Rotation paths and how fast each direction turns (degrees per step):
Each turn is a multiple of 5 degrees from 10 to 175, or 0.
Each row of a path follows its step; steps can be skipped.
Path 1:
step 2: 1, 10, -9, 7, -1, -4, -7, 7, -2, -18, 17, 5, -7, 6, -2, 14, -6, 2, -1, -2, 8, 9, 9, -6, -7, -5, 4, -4, 5, 5, 1, -2, 4, -11, -4, 2, -7, -2, 2, 5, 11, 7, 1, -2, 5, 13, 12
step 10: -5, -2, 3, -8, -3, 11, 2, -1, -10, -7, 1, 3, -2, 0, 10, 0, -6, 8, 8, 9, -6, -5, 7, 6, 1, -2, 7, -11, 8, 4, 0, -5, -10, 6, 8, -5, -3, 17, -6, 10, -4, -17, -5, 3, -8, 15, 2
step 13: -1, 10, 1, 1, 1, -4, 15, -14, 5, 0, 4, -3, 10, -15, -10, -9, 4, -3, 2, -6, 0, 14, 7, 8, 2, 12, 6, 2, -4, -14, -9, -2, 3, 1, 1, -2, -5, 5, -2, 2, -2, -1, 4, 5, -17, 8, 4
step 15: -7, -7, -9, -3, 5, 0, 1, 9, 5, -1, 4, -7, 3, 13, 4, 13, 15, -5, -7, 5, 8, -2, -10, 0, 0, 9, -6, 6, -6, 11, 5, 3, 0, -7, 2, 3, -16, 4, 7, 7, 1, 19, 0, 5, -3, 7, -5
step 16: -4, 1, -6, -12, 16, -3, -2, -9, 8, 1, -7, -4, -6, 0, 16, -1, 5, 9, -11, -6, -1, -2, -15, 3, 10, 1, 0, -3, 1, 0, 3, 8, -6, 12, 5, -9, -2, -1, -5, 12, -1, -10, -6, 3, -12, 2, 8
step 24: 7, -8, -6, -5, 12, 0, 1, 6, 9, 7, -10, -13, 1, 14, 5, 16, 12, -3, -4, 7, -4, -3, 7, -1, 1, 12, 6, 2, -13, 2, -4, -8, 9, -2, 1, -9, -4, 2, 7, -9, -2, 9, 0, 6, 5, -4, -6
step 25: 1, 4, 8, -2, 23, -5, 3, -5, 10, 7, 4, 11, -1, 2, -2, 7, 7, 14, -11, -5, 0, 4, -8, -2, 6, 4, -3, -1, 0, 2, -1, 7, 17, 4, 1, -6, 0, 3, 7, 10, 3, -4, 1, -8, -14, 5, 4
5, 4, 3, 3, 3, 0, 3, -1, 1, 2, -1, -2, 2, 2, -4, 1, -5, -1, -3, 0, 0, 0, 3, -1, 1, 0, 1, 4, 0, -1, 0, 0, 0, 1, 0, -7, 1, 2, 2, -2, -1, 0, 2, -2, 1, -1, 0 -> 60
2, 2, 2, 5, -3, 6, -1, 2, 0, 1, -1, 3, -1, -3, -2, -1, 2, -1, 2, 0, 2, 0, 5, 0, 0, -2, -3, 0, 1, 1, 2, 1, 0, 0, -2, 2, -5, 4, 0, 1, -3, -2, 1, 4, -3, -1, 0 -> 85
0, 4, -3, 1, 0, -3, -2, -4, 0, 0, -4, -3, -2, -1, 2, 3, 3, -4, 0, -1, 1, -3, 3, 2, 1, 3, 1, -1, -3, -1, 2, 2, -1, 0, 3, 0, 3, -1, -2, -3, -3, -3, -1, 3, 3, -4, 0 -> 170
-1, 0, -2, -1, -2, -1, 4, 4, 0, 3, 0, 0, -2, 2, 0, -2, 0, 2, -4, -2, 1, 0, 0, 1, -4, 4, 2, -1, 0, 6, -2, -1, -2, -1, -3, -1, -1, 2, -3, -2, -3, 3, -1, 0, 0, -5, -3 -> 120
0, 2, -2, -1, 2, -1, -2, -4, -4, 0, 1, -2, -3, -2, -1, 2, -1, 2, 1, -3, 4, 2, -1, -3, -1, -1, 0, 3, 1, 1, 0, -4, -2, 5, -5, 4, 1, 4, 3, -3, 0, 0, -1, 0, 2, 0, 0 -> 120
-5, 5, 3, -3, 0, 2, 3, -3, -1, 2, -2, 0, 2, 2, 2, -4, -2, 2, -2, 4, 0, 4, -1, 3, 1, 3, -1, 3, 2, -2, 1, 3, 0, 2, -1, 3, 0, 1, -3, 1, -3, -4, -2, -1, 0, 2, 1 -> 115
